In the data rows, zero lies at 7.5, halfway between 7 and 8.
Here are some points, each followed by its number:
np.array([11, 10, 6, 1, 9, 7, 5, 7, 11, 10, 5, 0, 8, 3, 6, 11, 9, 5, 3, 8, 7, 6, 10, 0, 15, 2, 9, 14, 10, 12]) 0
np.array([8, 5, 14, 5, 0, 5, 8, 9, 4, 9, 10, 8, 12, 7, 10, 1, 8, 6, 13, 13, 10, 9, 10, 14, 4, 10, 3, 1, 12, 0]) 1
np.array([9, 8, 6, 6, 10, 7, 7, 13, 7, 9, 6, 4, 9, 12, 3, 4, 5, 5, 6, 8, 5, 6, 6, 10, 3, 7, 7, 6, 7, 7]) 2
np.array([0, 10, 7, 8, 8, 9, 5, 2, 6, 6, 6, 6, 9, 4, 8, 4, 6, 10, 9, 7, 11, 9, 9, 6, 7, 8, 7, 7, 7, 5]) 3
np.array([15, 7, 10, 8, 5, 8, 10, 13, 8, 5, 8, 9, 3, 12, 7, 9, 12, 8, 12, 8, 6, 6, 7, 9, 6, 11, 5, 4, 7, 11]) 4
np.array([3, 2, 15, 8, 5, 7, 12, 5, 15, 9, 4, 15, 6, 0, 10, 11, 14, 11, 1, 8, 6, 10, 9, 12, 11, 10, 7, 10, 15, 5]) 5
np.array([5, 7, 6, 5, 6, 7, 8, 3, 8, 8, 8, 8, 11, 7, 7, 5, 7, 10, 8, 5, 4, 9, 6, 7, 9, 7, 10, 12, 10, 5]) 6
np.array([8, 6, 0, 3, 0, 10, 7, 5, 4, 15, 8, 12, 12, 10, 10, 11, 11, 4, 15, 0, 1, 13, 10, 6, 14, 10, 13, 15, 9, 2]) 7
np.array([3, 8, 6, 4, 13, 7, 2, 2, 10, 12, 2, 5, 10, 3, 5, 5, 5, 10, 6, 11, 11, 8, 5, 7, 7, 4, 7, 9, 11, 8]) 8
np.array([2, 7, 7, 11, 8, 10, 11, 0, 12, 8, 8, 9, 7, 5, 12, 4, 7, 12, 9, 11, 6, 10, 7, 6, 6, 9, 6, 6, 7, 9]) 9
np.array([12, 8, 7, 8, 7, 8, 8, 13, 9, 7, 6, 7, 5, 10, 9, 10, 9, 6, 10, 10, 8, 5, 7, 7, 6, 10, 5, 4, 7, 10]) 10
np.array([10, 8, 8, 7, 6, 8, 7, 12, 8, 7, 8, 7, 5, 8, 10, 8, 10, 7, 10, 9, 5, 7, 7, 5, 9, 8, 7, 5, 8, 10]) 11
np.array([4, 7, 8, 11, 7, 7, 11, 14, 4, 7, 9, 7, 6, 14, 2, 8, 5, 5, 0, 5, 9, 5, 10, 13, 12, 6, 5, 1, 5, 4]) 12
np.array([8, 8, 5, 7, 10, 7, 7, 8, 6, 5, 8, 9, 7, 6, 4, 8, 9, 10, 10, 1, 1, 12, 6, 7, 5, 9, 10, 10, 6, 7]) 13
np.array([12, 8, 7, 6, 7, 9, 6, 12, 7, 6, 9, 6, 5, 9, 7, 8, 10, 5, 8, 6, 4, 8, 7, 6, 7, 11, 7, 4, 6, 9]) 14
np.array([8, 10, 6, 1, 4, 8, 3, 10, 0, 6, 12, 0, 12, 12, 4, 9, 5, 2, 14, 2, 6, 6, 11, 5, 10, 10, 10, 9, 7, 5]) 15
np.array([1, 12, 4, 11, 15, 9, 8, 6, 10, 6, 14, 3, 7, 11, 1, 0, 7, 6, 0, 10, 7, 6, 5, 6, 11, 6, 8, 2, 5, 6]) 16
Which two points above are nearest to each new point by angle? Their numbers follow each, nearest first.
np.array([8, 9, 7, 5, 14, 7, 6, 7, 6, 7, 5, 9, 8, 7, 6, 11, 4, 10, 9, 6, 3, 9, 10, 5, 6, 8, 10, 9, 5, 12]) 13 0
np.array([8, 5, 10, 6, 4, 6, 6, 12, 8, 12, 7, 12, 7, 11, 8, 11, 9, 8, 13, 6, 5, 8, 8, 6, 9, 7, 11, 9, 11, 7]) 7 11
np.array([0, 12, 1, 10, 4, 10, 14, 1, 12, 12, 12, 2, 5, 6, 14, 4, 6, 1, 14, 14, 7, 9, 13, 3, 15, 5, 9, 7, 4, 15]) 9 3
np.array([7, 5, 10, 7, 7, 9, 7, 7, 8, 3, 11, 10, 8, 6, 10, 5, 10, 12, 2, 8, 10, 8, 5, 5, 11, 6, 8, 7, 12, 4]) 5 6
np.array([10, 6, 10, 6, 4, 6, 6, 5, 3, 5, 8, 8, 7, 5, 11, 9, 8, 9, 10, 10, 14, 6, 7, 6, 6, 9, 7, 8, 7, 9]) 1 3
np.array([0, 2, 15, 10, 5, 10, 14, 2, 15, 8, 5, 15, 4, 0, 11, 9, 14, 9, 2, 7, 6, 9, 9, 13, 15, 11, 7, 8, 15, 7]) 5 9
np.array([9, 8, 6, 8, 5, 7, 6, 8, 7, 10, 3, 4, 5, 1, 10, 11, 6, 2, 7, 8, 7, 9, 11, 5, 11, 7, 6, 7, 5, 10]) 0 11
np.array([10, 7, 10, 4, 10, 10, 6, 8, 7, 6, 7, 8, 12, 8, 2, 6, 9, 5, 5, 5, 4, 8, 8, 12, 6, 11, 8, 7, 9, 8]) 2 13
np.array([11, 10, 8, 1, 9, 6, 5, 7, 8, 10, 4, 0, 9, 4, 5, 7, 6, 6, 7, 8, 8, 6, 9, 2, 11, 4, 9, 12, 9, 10]) 0 8
np.array([12, 7, 10, 5, 10, 8, 8, 13, 7, 7, 5, 4, 11, 14, 0, 1, 5, 5, 7, 7, 3, 7, 3, 13, 1, 7, 6, 5, 10, 6]) 2 14
np.array([11, 8, 5, 13, 11, 4, 10, 5, 11, 9, 7, 6, 1, 6, 8, 12, 6, 11, 3, 11, 10, 6, 6, 1, 11, 3, 8, 9, 5, 12]) 0 16
np.array([6, 9, 3, 11, 14, 6, 10, 7, 9, 12, 5, 5, 7, 12, 4, 8, 4, 7, 11, 6, 2, 7, 8, 12, 6, 3, 9, 6, 7, 6]) 2 16
np.array([4, 10, 6, 11, 14, 8, 8, 3, 10, 8, 7, 3, 3, 9, 7, 6, 9, 8, 4, 9, 6, 6, 7, 6, 13, 7, 9, 5, 4, 12]) 16 9
np.array([5, 9, 8, 9, 12, 8, 10, 5, 7, 6, 11, 6, 10, 8, 6, 3, 10, 10, 5, 6, 10, 6, 4, 13, 6, 7, 9, 7, 7, 5]) 16 3
np.array([5, 6, 8, 10, 2, 8, 11, 6, 5, 5, 10, 10, 9, 8, 11, 7, 9, 8, 14, 6, 9, 6, 7, 12, 4, 10, 7, 9, 8, 6]) 1 7
np.array([0, 9, 7, 13, 9, 10, 13, 0, 14, 8, 8, 8, 6, 7, 11, 4, 7, 12, 8, 13, 7, 9, 6, 6, 8, 8, 5, 4, 6, 10]) 9 3
np.array([9, 7, 6, 3, 4, 10, 3, 2, 6, 10, 5, 0, 14, 2, 5, 0, 10, 5, 1, 6, 15, 4, 1, 15, 9, 7, 4, 9, 10, 2]) 8 3
np.array([9, 5, 11, 6, 4, 7, 6, 12, 7, 13, 7, 15, 8, 12, 7, 13, 10, 7, 14, 6, 6, 7, 9, 6, 11, 6, 12, 10, 14, 5]) 7 11
np.array([1, 7, 7, 11, 9, 11, 10, 0, 10, 6, 8, 7, 8, 7, 11, 4, 7, 11, 10, 11, 8, 9, 8, 7, 6, 7, 6, 5, 8, 8]) 9 3
np.array([8, 7, 12, 6, 4, 7, 9, 9, 7, 7, 5, 7, 10, 10, 6, 5, 6, 5, 10, 10, 13, 6, 8, 9, 7, 3, 4, 8, 10, 8]) 1 2
np.array([8, 8, 7, 9, 8, 9, 8, 7, 5, 5, 7, 4, 5, 7, 7, 9, 9, 5, 7, 6, 7, 7, 9, 6, 7, 10, 8, 6, 3, 10]) 14 10
np.array([2, 12, 4, 12, 15, 5, 8, 9, 12, 7, 14, 2, 3, 11, 12, 12, 4, 10, 5, 12, 15, 1, 8, 10, 7, 5, 9, 3, 0, 15]) 16 12
np.array([11, 14, 4, 0, 10, 5, 2, 6, 9, 14, 3, 0, 4, 3, 5, 9, 8, 7, 5, 9, 9, 6, 12, 0, 15, 2, 10, 15, 9, 13]) 0 8
np.array([4, 4, 9, 13, 5, 7, 14, 9, 15, 10, 11, 12, 2, 13, 9, 9, 3, 3, 0, 11, 4, 9, 11, 9, 14, 7, 6, 1, 7, 8]) 12 5
np.array([4, 4, 15, 7, 4, 8, 10, 6, 12, 9, 7, 15, 7, 5, 8, 9, 11, 8, 4, 6, 7, 9, 10, 11, 12, 9, 8, 8, 15, 6]) 5 6
np.array([11, 12, 5, 0, 8, 6, 3, 5, 7, 10, 4, 1, 8, 4, 7, 9, 8, 7, 8, 8, 7, 6, 9, 0, 13, 6, 9, 14, 10, 11]) 0 8
np.array([11, 7, 9, 11, 3, 5, 15, 10, 4, 7, 14, 12, 7, 14, 4, 11, 9, 9, 11, 2, 1, 7, 8, 10, 12, 6, 10, 9, 13, 2]) 7 4
np.array([9, 8, 6, 8, 11, 5, 7, 11, 6, 8, 6, 4, 9, 13, 0, 4, 6, 7, 7, 6, 3, 8, 5, 10, 3, 7, 8, 6, 8, 5]) 2 13
np.array([8, 7, 8, 10, 8, 7, 10, 5, 9, 6, 8, 6, 10, 7, 6, 3, 8, 8, 2, 7, 9, 6, 4, 11, 6, 8, 6, 9, 7, 8]) 16 2
